In the rows, zero is written as 128.
Each path below is one point turned by a fixed rotation once a step. After each direction that follows a path, write how fast that rotation turns it, in deg/step (0 if it stays still).
Each turn is a multiple of 5 degrees from 10 to 175, or 0.
Each row of a path follows its step; steps can be skipped.
Rotation 1:
step 1: [117 127 125 124 117 133 129 126 117 121 129 122 117 124 124 128 138 126
 125 135 125 126 133 132 129 123 134 132 121 124 126 130 125 117 132 128
 132 132 133 135 138 129 129 121 112 129 123 132]
step 3: [130 131 132 123 125 127 122 135 131 118 125 129 124 128 122 135 129 120
 125 134 137 122 130 123 119 123 138 127 134 133 123 126 131 129 124 121
 131 121 140 136 126 129 129 114 113 133 135 125]
step 6: [122 130 128 135 121 129 126 120 138 123 141 123 121 130 120 126 119 129
 125 132 117 124 125 126 137 140 124 132 126 127 128 125 127 127 115 129
 132 132 129 126 131 135 123 120 118 120 120 125]
step 7: [119 117 126 127 124 139 135 131 130 124 119 120 124 124 117 123 128 129
 131 133 130 127 124 131 124 115 127 133 121 125 118 128 128 130 128 122
 127 126 135 125 136 123 123 113 119 132 132 122]
step 10: [132 123 138 133 121 131 117 127 134 127 143 126 137 139 122 122 125 121
 121 118 126 135 123 134 132 130 130 133 128 124 123 131 131 130 120 114
 128 128 134 119 127 133 127 128 128 130 122 125]
step 11: [124 135 126 126 118 133 124 125 137 120 119 123 120 135 135 122 135 125
 129 125 130 130 123 127 126 130 129 132 132 133 124 121 126 129 130 126
 129 125 140 128 146 132 127 114 119 129 128 135]
step 13: [126 124 120 120 125 125 141 133 136 126 121 128 123 135 122 127 129 131
 126 135 130 128 124 135 122 125 125 129 133 131 117 134 133 128 119 119
 125 132 135 133 135 138 132 126 118 136 140 123]
step 16: [117 133 131 130 122 124 123 132 141 131 139 128 140 134 131 133 130 121
 134 119 120 122 122 121 133 134 126 119 126 122 125 130 131 127 128 120
 136 133 136 124 133 137 129 125 125 127 121 129]
[129 129 132 129 131 125 127 129 132 129 131 128 127 129 125 126 129 132
 128 127 126 129 127 128 128 130 126 131 128 128 133 127 129 128 126 128
 130 129 127 126 129 127 125 131 129 127 129 127] => 175
Rotation 2:
step 1: [116 123 134 125 119 128 127 117 127 128 128 137 125 126 125 128 112 128
 141 121 138 132 130 134 125 114 119 129 123 120 130 124 121 144 127 130
 141 135 129 134 131 126 125 120 133 128 117 130]
step 3: [117 128 130 131 132 131 121 119 122 128 126 128 136 144 126 119 134 114
 142 124 131 125 135 129 138 131 117 128 129 134 131 132 130 128 139 137
 137 129 141 128 136 130 133 137 133 122 135 132]
step 5: [135 126 124 123 136 129 129 126 126 123 122 122 117 128 117 132 121 110
 134 125 132 136 131 125 148 136 128 125 134 121 127 129 130 136 127 122
 129 121 124 138 123 124 122 137 135 132 128 141]
step 6: [121 122 125 127 131 126 124 124 140 135 121 135 123 138 133 118 120 122
 140 115 129 124 127 140 137 122 130 118 135 125 137 122 133 137 141 126
 128 135 128 129 133 132 130 136 119 123 136 129]
step 9: [124 124 118 134 127 134 125 127 120 124 125 126 137 134 130 116 120 126
 137 125 134 130 132 134 133 127 119 131 139 135 134 126 127 131 140 134
 142 136 140 127 123 132 119 147 125 120 133 125]
step 10: [131 119 139 123 127 133 120 131 118 131 124 126 127 125 129 121 127 130
 135 137 135 136 131 118 132 127 128 112 134 111 120 113 126 128 129 130
 133 133 121 139 123 131 123 139 133 124 118 123]
step 14: [118 122 123 134 119 125 126 116 116 130 133 131 122 137 125 142 115 122
 135 130 137 128 125 136 129 135 117 122 131 127 136 140 126 134 119 122
 137 133 124 131 121 127 137 138 130 122 126 126]
step 16: [123 125 144 123 126 126 114 124 120 128 125 124 136 133 122 123 134 124
 141 132 129 136 134 127 133 130 129 111 126 113 115 128 137 127 131 131
 134 128 128 139 131 128 136 129 139 123 127 132]
[127 128 127 128 130 124 124 130 128 128 128 124 130 130 128 127 131 126
 129 129 128 131 130 127 129 130 127 130 132 128 124 126 128 126 129 128
 126 130 127 127 126 131 126 128 131 130 126 127] => 60
[126 129 127 128 126 128 131 130 131 128 126 128 125 127 125 128 130 126
 127 132 130 130 125 129 127 127 128 127 131 130 128 130 126 127 125 127
 129 127 127 129 127 132 130 128 131 127 128 132] => 120
[127 126 128 132 127 130 126 128 129 130 122 127 126 130 130 129 127 125
 128 130 125 126 131 126 127 127 127 131 129 129 130 131 129 129 129 127
 131 130 126 126 127 128 129 125 127 127 129 128] => 130
[126 126 128 128 126 122 129 126 130 129 128 128 125 126 129 129 129 130
 130 124 130 128 130 129 129 125 127 128 128 130 132 128 127 128 125 126
 126 127 129 125 126 128 127 125 128 129 127 127] => 60
Rotation 3:
step 5: [128 131 121 113 119 133 119 129 124 139 124 134 123 128 128 127 129 121
 136 139 130 121 114 133 134 116 131 127 138 127 121 127 126 130 139 130
 123 125 123 134 132 131 127 136 124 124 119 131]
step 7: [117 133 130 134 131 135 126 130 120 118 126 124 121 132 126 132 124 131
 124 135 131 125 128 133 137 122 132 130 138 121 135 134 119 118 133 140
 136 137 132 119 136 134 118 123 131 138 120 131]
step 9: [120 129 130 126 123 129 130 133 125 122 130 133 128 125 129 122 128 130
 131 121 114 110 122 140 129 120 134 124 126 121 131 121 137 130 130 123
 134 135 115 122 120 125 127 129 137 122 118 125]
step 10: [127 123 134 126 136 131 128 127 140 127 128 126 117 124 129 128 117 128
 132 124 119 127 124 131 145 123 124 131 127 115 126 131 127 116 128 133
 127 134 122 130 122 120 120 141 138 120 124 120]
step 11: [130 127 134 119 129 129 128 124 121 130 129 119 122 126 121 122 130 141
 128 128 124 130 134 131 148 131 144 123 121 129 117 135 126 120 125 131
 121 120 130 127 127 124 121 131 132 130 116 124]
step 12: [126 145 128 109 129 136 125 121 122 133 132 119 136 131 125 134 128 132
 131 132 127 118 123 135 135 128 130 126 123 124 120 125 122 135 126 137
 126 127 124 134 125 126 127 122 127 133 124 113]
step 13: [126 137 122 115 116 130 119 127 132 130 127 127 135 126 122 132 134 132
 121 133 126 130 120 134 135 115 123 126 135 122 127 128 126 127 136 122
 118 127 113 133 136 136 121 136 130 127 128 124]
step 16: [122 130 121 119 119 124 125 134 118 139 127 124 130 121 131 119 112 134
 139 123 126 121 126 134 124 132 135 129 135 135 134 124 124 119 130 129
 131 135 116 132 127 131 131 135 133 134 123 129]
[124 130 128 128 126 126 128 130 127 127 127 124 129 131 128 129 129 127
 126 133 127 129 129 129 128 129 127 132 129 124 126 128 130 131 128 129
 126 126 129 127 133 129 128 127 130 128 130 129] => 55
[127 129 127 127 127 127 127 126 129 129 126 123 130 128 124 128 132 126
 130 126 128 128 125 126 130 128 127 126 128 130 125 130 125 129 127 131
 129 132 131 127 129 129 128 130 126 127 126 129] => 60
[128 131 128 125 132 128 128 127 126 127 129 128 125 128 130 124 125 127
 132 129 131 130 125 126 125 130 126 128 128 127 128 127 128 129 126 131
 128 131 129 130 127 129 129 129 130 127 130 125] => 170
[131 129 127 128 125 125 130 125 125 127 130 127 124 131 128 130 126 127
 130 128 128 127 131 129 130 128 131 128 126 127 131 130 128 127 127 128
 127 128 132 126 128 129 130 129 125 132 130 125] => 95
[126 127 131 130 130 126 126 128 126 127 129 126 126 127 128 130 124 128
 127 125 125 126 127 126 129 129 129 128 125 128 129 125 127 130 125 125
 129 127 128 127 128 129 125 129 127 123 126 127] => 40
Rotation 4:
step 3: [123 127 129 126 123 130 131 134 126 140 122 129 131 120 125 133 121 124
 126 125 123 115 128 127 124 129 115 126 124 130 142 132 122 120 120 135
 135 127 124 125 132 134 139 137 131 126 126 123]
step 5: [125 129 122 129 138 131 128 128 131 127 124 131 124 131 126 118 133 122
 123 121 130 124 130 139 122 124 142 124 121 124 128 118 130 122 133 133
 134 129 128 139 127 117 133 134 121 115 131 132]
step 6: [129 129 124 122 128 137 132 126 121 132 134 136 128 124 124 134 130 129
 142 125 129 142 128 128 131 120 132 137 123 120 122 118 138 124 122 130
 132 132 123 131 125 123 131 141 124 128 126 121]
step 11: [122 139 121 127 121 134 130 137 127 124 117 122 127 137 113 133 133 131
 137 135 122 130 130 126 134 121 135 133 122 128 131 131 127 124 131 139
 133 126 127 128 132 122 131 131 133 121 127 131]
step 12: [135 135 126 128 122 129 126 125 128 136 121 129 138 124 122 137 134 122
 133 136 136 128 118 124 135 129 138 126 125 124 128 122 122 128 127 133
 122 128 136 125 130 135 124 135 122 142 123 130]
step 15: [134 138 121 126 120 125 127 113 116 129 125 135 125 127 124 121 126 120
 130 128 117 129 128 134 125 122 119 125 120 138 131 126 124 138 135 124
 132 134 133 133 131 127 133 131 131 124 132 132]
step 16: [127 135 119 126 131 135 135 128 128 134 123 130 137 126 117 129 136 126
 126 131 126 125 129 121 126 123 126 132 137 130 131 121 123 134 132 122
 125 124 114 137 131 119 134 127 128 133 142 124]
step 17: [125 138 115 127 121 142 121 130 129 132 126 121 126 129 125 131 131 130
 122 122 139 128 121 124 137 133 128 117 135 130 132 129 135 121 126 125
 121 126 134 138 128 122 132 133 131 126 124 124]
[126 130 128 127 126 128 129 130 127 128 127 125 126 129 125 127 128 129
 128 130 131 128 123 126 126 128 124 127 127 130 127 128 126 132 128 122
 125 129 130 127 127 127 130 127 127 129 131 131] => 20
[128 129 128 129 127 128 128 134 129 128 129 130 127 130 130 126 131 129
 129 132 128 128 128 128 132 127 127 127 126 128 124 131 124 126 128 130
 128 125 130 125 127 130 126 127 129 129 129 126] => 35
[127 130 130 129 127 128 128 126 126 130 125 131 128 128 129 130 128 129
 132 126 129 131 127 127 128 129 127 125 126 128 130 131 128 126 126 127
 130 127 130 129 125 130 131 132 128 127 125 130] => 125
[129 128 125 129 129 129 129 129 128 125 130 129 130 126 129 129 125 129
 127 134 129 127 130 131 125 128 126 126 127 131 131 129 130 128 127 127
 131 129 127 129 128 134 127 128 125 127 129 129] => 65
Rotation 5:
step 0: [125 130 131 131 129 118 126 119 130 130 115 140 130 128 130 136 127 126
 128 124 107 136 123 124 132 118 143 142 138 132 138 127 123 128 130 126
 128 122 124 131 134 129 131 130 136 130 134 135]
step 3: [124 130 125 120 135 128 126 125 134 125 123 130 127 120 152 126 139 118
 130 127 118 118 127 126 145 124 135 135 135 126 127 134 127 126 127 126
 134 127 125 122 128 133 135 144 130 130 130 122]
step 8: [127 129 129 112 136 111 126 131 131 126 131 131 130 139 133 125 135 129
 133 137 117 131 133 127 132 125 141 138 128 127 130 127 121 118 138 140
 129 122 133 137 128 124 136 124 123 128 140 134]
step 10: [127 134 132 134 129 126 132 127 126 127 119 135 121 126 141 131 145 116
 132 139 113 129 125 137 132 130 136 125 139 125 133 138 128 115 124 135
 116 121 124 128 131 127 126 131 136 124 129 130]
step 12: [132 130 118 123 127 133 127 130 122 122 116 132 137 125 145 130 128 116
 135 134 128 128 131 125 131 135 138 125 129 140 125 131 129 128 123 116
 120 133 131 121 134 121 136 133 125 128 113 143]
step 13: [122 134 137 126 125 122 131 135 120 130 124 121 130 116 138 113 135 136
 133 127 112 123 135 128 133 126 138 133 132 129 126 133 122 118 123 127
 133 126 125 111 135 135 137 125 128 127 124 132]
step 14: [116 138 122 121 127 128 131 129 132 117 123 130 127 131 135 127 127 144
 124 132 124 130 143 126 128 134 130 125 118 142 130 134 116 127 124 129
 127 132 128 130 123 123 134 126 124 141 136 143]
step 17: [130 133 139 130 136 122 133 129 123 119 122 132 121 144 133 137 139 130
 130 145 122 126 130 127 131 137 132 133 130 133 125 139 129 126 134 131
 122 135 130 136 121 119 118 130 132 137 122 138]
[127 131 132 129 125 129 126 128 132 129 124 126 126 126 127 128 129 130
 128 127 125 127 126 129 127 126 127 128 130 129 127 130 129 128 128 128
 126 129 127 125 128 130 126 130 128 123 129 129] => 115
[125 129 128 128 127 132 129 128 128 126 129 125 128 125 129 128 128 128
 130 127 130 125 127 128 129 126 126 126 130 128 130 128 127 125 130 124
 130 126 127 125 129 125 130 125 124 130 126 130] => 45
[127 128 131 127 127 125 129 125 127 133 128 128 127 128 128 126 129 124
 129 124 126 126 129 127 130 127 131 125 129 128 131 126 125 125 130 129
 129 127 128 127 130 127 127 127 131 126 129 126] => 140
[130 131 125 132 127 127 126 128 128 130 128 127 130 127 130 125 130 130
 126 127 130 128 130 127 128 131 130 127 122 129 129 128 128 130 127 127
 130 129 126 123 130 128 130 127 127 127 128 128] => 45
Rotation 6:
step 0: [137 133 124 116 129 130 134 134 131 136 124 120 135 127 122 130 124 136
 131 128 135 124 129 134 125 127 125 132 117 141 131 130 136 124 122 136
 118 118 122 134 138 125 116 125 133 128 111 125]
step 1: [121 125 130 123 125 139 130 115 122 121 123 120 137 130 131 121 130 139
 125 139 131 110 139 132 134 122 128 136 124 134 136 130 125 131 138 131
 130 129 118 133 130 134 122 127 133 119 132 128]
step 3: [127 138 132 137 125 137 120 124 143 133 130 124 127 128 129 118 127 123
 130 130 135 123 134 141 126 126 130 140 125 119 130 128 116 125 121 127
 132 129 127 141 125 128 139 122 137 119 139 128]
step 5: [138 128 126 129 132 137 126 112 141 124 130 129 127 125 123 121 125 128
 135 123 120 120 130 139 114 125 119 128 124 128 132 133 125 129 136 122
 125 121 139 134 136 134 118 135 121 119 130 124]
step 6: [132 130 115 131 126 138 120 119 126 136 123 117 139 129 128 134 135 129
 115 125 133 130 132 131 126 135 133 120 127 131 128 127 127 121 137 135
 127 116 127 129 143 120 119 131 121 137 132 123]
step 7: [137 141 129 121 121 132 132 125 123 134 123 126 128 130 123 130 135 126
 133 120 134 118 144 127 115 129 120 137 123 140 123 125 122 123 128 132
 124 127 121 138 136 125 126 122 127 119 117 126]
step 9: [130 130 139 116 134 132 122 118 127 124 124 116 127 120 119 117 118 128
 142 129 130 119 128 132 128 122 128 138 127 134 131 134 132 122 118 133
 128 133 118 133 124 120 120 123 126 129 139 121]
step 11: [135 125 135 131 131 143 116 135 130 121 128 120 130 126 127 137 126 125
 127 122 126 129 133 141 128 125 127 137 113 126 126 133 123 124 118 125
 132 122 137 140 126 113 130 130 120 122 125 130]
[130 127 131 126 125 131 129 130 128 128 129 128 131 129 126 126 126 129
 129 130 126 130 129 128 131 131 131 132 127 128 130 126 128 126 127 129
 130 132 126 125 127 128 126 130 129 127 127 129] => 45
[130 129 130 130 126 124 131 127 129 131 129 128 131 128 126 126 131 126
 126 126 131 127 131 129 129 128 131 127 129 126 128 128 128 126 126 129
 130 125 128 128 125 127 129 128 123 129 128 131] => 95
Rotation 7:
step 2: [124 134 129 123 133 139 134 125 124 130 120 136 129 133 131 138 116 124
 139 132 135 126 133 131 134 127 128 131 112 126 133 130 126 133 128 123
 125 127 114 134 117 134 120 136 121 123 136 127]
step 4: [113 131 132 118 128 142 122 123 123 124 123 129 133 128 139 134 122 121
 132 128 131 127 123 140 125 132 125 124 128 132 138 130 130 133 125 138
 126 129 121 126 134 138 117 126 119 131 132 120]
step 7: [116 131 143 123 132 138 125 128 126 127 119 132 135 123 140 125 126 112
 122 132 130 129 127 142 133 124 125 120 120 121 131 123 123 136 124 130
 127 120 128 130 124 128 122 123 122 127 131 123]
step 9: [118 136 130 120 130 129 137 132 128 136 123 127 132 134 132 118 124 119
 136 123 132 129 134 137 127 129 130 124 122 134 125 118 121 134 121 137
 136 120 120 134 130 138 119 133 116 119 128 131]
step 10: [119 138 128 132 142 133 124 127 127 133 121 132 142 120 130 124 124 118
 128 140 129 131 138 134 134 129 132 131 120 124 133 133 124 136 127 134
 130 118 121 127 129 132 127 128 116 122 133 123]
step 11: [131 131 135 132 124 138 132 123 125 130 120 127 139 122 134 129 129 127
 138 131 139 125 132 140 117 126 130 131 123 139 130 135 128 142 132 126
 131 118 117 132 134 130 120 129 123 119 130 125]
step 12: [122 127 131 115 143 128 134 127 128 127 119 129 136 125 138 114 122 125
 138 127 130 122 130 127 119 132 127 119 126 132 126 124 127 138 131 130
 129 128 121 128 137 134 120 125 119 117 135 124]
step 17: [132 138 131 127 141 133 136 136 135 139 131 131 133 130 141 129 123 124
 127 129 130 122 133 134 127 129 137 129 119 131 135 130 129 139 116 125
 122 130 120 136 128 132 124 138 125 119 138 129]
[127 128 128 129 129 129 126 126 127 129 129 129 130 129 128 127 128 129
 132 127 128 129 127 124 126 125 125 131 128 131 131 128 129 127 131 129
 128 131 124 125 130 128 130 128 128 127 129 123] => 45
[124 127 126 127 127 130 128 126 126 126 126 129 124 128 129 126 130 128
 130 129 129 128 130 128 126 129 129 125 131 129 124 126 131 130 130 127
 125 129 125 129 131 126 126 129 130 130 127 129] => 100
Rotation 8:
step 0: [124 122 139 125 133 133 132 121 119 125 134 133 131 123 118 138 138 121
 121 118 127 133 132 129 133 125 132 144 126 134 125 123 128 135 127 129
 122 136 123 133 126 121 124 119 137 122 128 121]
step 2: [126 120 122 132 133 133 142 123 130 122 133 135 124 118 124 127 124 126
 127 129 124 127 120 142 123 137 134 134 118 126 132 126 126 122 120 128
 135 136 135 129 126 124 125 145 136 122 125 123]
step 4: [137 121 122 138 130 127 131 136 130 122 125 127 135 122 121 120 134 130
 131 115 131 124 122 133 117 131 121 138 122 127 130 139 128 126 135 130
 137 124 129 132 132 121 129 127 124 135 140 141]
step 6: [143 133 129 135 128 121 131 123 132 128 130 136 132 142 135 128 140 122
 137 127 132 127 114 136 127 123 128 120 126 128 125 130 132 128 124 135
 128 124 126 126 133 139 121 125 122 118 135 136]
step 8: [125 130 138 134 129 110 129 123 131 136 131 135 122 146 127 127 133 120
 123 125 121 123 130 120 123 125 122 137 128 126 133 131 136 131 124 118
 121 121 135 133 126 128 136 124 135 123 130 125]
step 10: [132 124 140 125 122 131 136 127 128 132 127 137 134 126 129 142 113 124
 126 129 122 121 136 120 123 142 133 133 132 123 135 125 138 139 121 134
 129 132 122 128 128 127 129 132 130 119 130 128]
step 13: [131 126 135 127 139 126 134 129 129 132 124 134 116 131 122 134 140 123
 120 132 125 118 126 131 120 127 120 133 123 136 129 121 124 135 126 123
 130 126 124 115 135 136 133 128 126 132 142 119]
step 14: [133 128 124 125 125 136 134 132 137 119 131 139 132 125 138 126 124 129
 115 121 120 124 120 136 129 125 127 130 115 135 121 128 129 114 122 130
 128 132 135 126 130 122 126 128 115 131 137 126]
[129 130 128 128 127 131 130 126 129 128 129 129 132 128 132 129 127 124
 128 129 131 127 126 128 127 130 134 128 131 128 124 127 130 126 129 129
 128 128 125 126 129 128 126 130 128 128 127 126] => 80
[127 128 132 127 128 128 130 128 125 132 129 127 124 129 128 129 128 125
 129 132 128 128 126 124 128 129 128 130 128 128 126 128 126 130 128 129
 125 132 126 129 130 127 131 128 127 127 128 128] => 145
Rotation 9:
step 3: [131 136 128 127 121 133 115 130 127 122 112 121 123 130 134 134 125 124
 117 120 124 134 125 127 126 129 133 118 128 129 125 123 119 130 122 129
 127 121 122 126 137 122 127 128 111 128 127 127]
step 7: [128 140 125 129 125 120 124 128 121 133 118 133 123 132 138 129 128 134
 119 139 140 133 124 124 128 129 125 118 129 126 127 121 128 123 131 138
 119 127 123 126 124 124 133 132 117 136 134 122]
step 8: [127 129 138 135 115 129 129 124 122 130 125 133 123 142 128 125 128 117
 126 124 135 127 125 142 133 127 127 124 126 135 121 126 142 134 124 127
 132 124 134 118 127 121 121 121 120 127 131 129]
step 12: [132 130 130 132 120 133 143 125 121 124 121 140 126 128 132 128 129 119
 122 137 125 123 118 136 122 127 118 121 127 134 127 129 127 136 125 132
 128 133 125 140 129 122 123 122 123 134 137 134]
step 13: [124 128 137 132 121 128 126 129 127 128 118 127 139 142 135 124 123 137
 127 135 131 127 131 123 117 129 125 119 137 121 126 118 129 128 121 133
 137 122 123 122 137 129 129 132 116 128 133 130]
step 14: [128 135 123 134 117 130 122 129 132 128 123 129 125 121 133 129 125 121
 122 125 130 121 123 139 132 130 134 120 131 143 133 111 129 133 123 128
 131 123 120 127 135 130 119 120 121 135 124 128]
step 15: [127 138 134 132 124 129 124 124 123 126 118 142 128 134 138 132 126 126
 129 137 125 141 134 137 124 133 121 123 133 132 125 135 122 130 129 135
 125 134 120 131 125 132 128 130 120 139 135 133]
step 17: [129 137 128 134 121 130 126 127 129 119 118 126 123 124 138 135 129 121
 129 135 132 127 123 124 121 133 135 119 137 131 137 123 134 130 125 135
 142 124 122 121 130 132 125 134 127 141 129 120]
[129 127 129 130 128 128 128 125 128 129 126 134 126 131 126 129 126 127
 128 127 128 128 128 129 130 127 125 133 124 130 127 129 128 131 129 128
 128 128 129 127 126 127 129 131 130 128 129 132] => 100
[125 127 126 128 131 129 128 125 131 129 128 129 125 125 126 126 130 127
 126 131 129 124 124 129 126 127 131 126 128 131 128 127 127 128 129 129
 129 128 127 130 126 129 131 129 129 131 128 127] => 140
[129 127 130 128 129 128 128 130 126 126 130 128 124 129 130 128 127 127
 123 127 128 131 130 128 127 127 131 131 127 127 128 128 125 127 128 131
 127 131 130 131 125 126 128 127 124 129 129 126] => 85
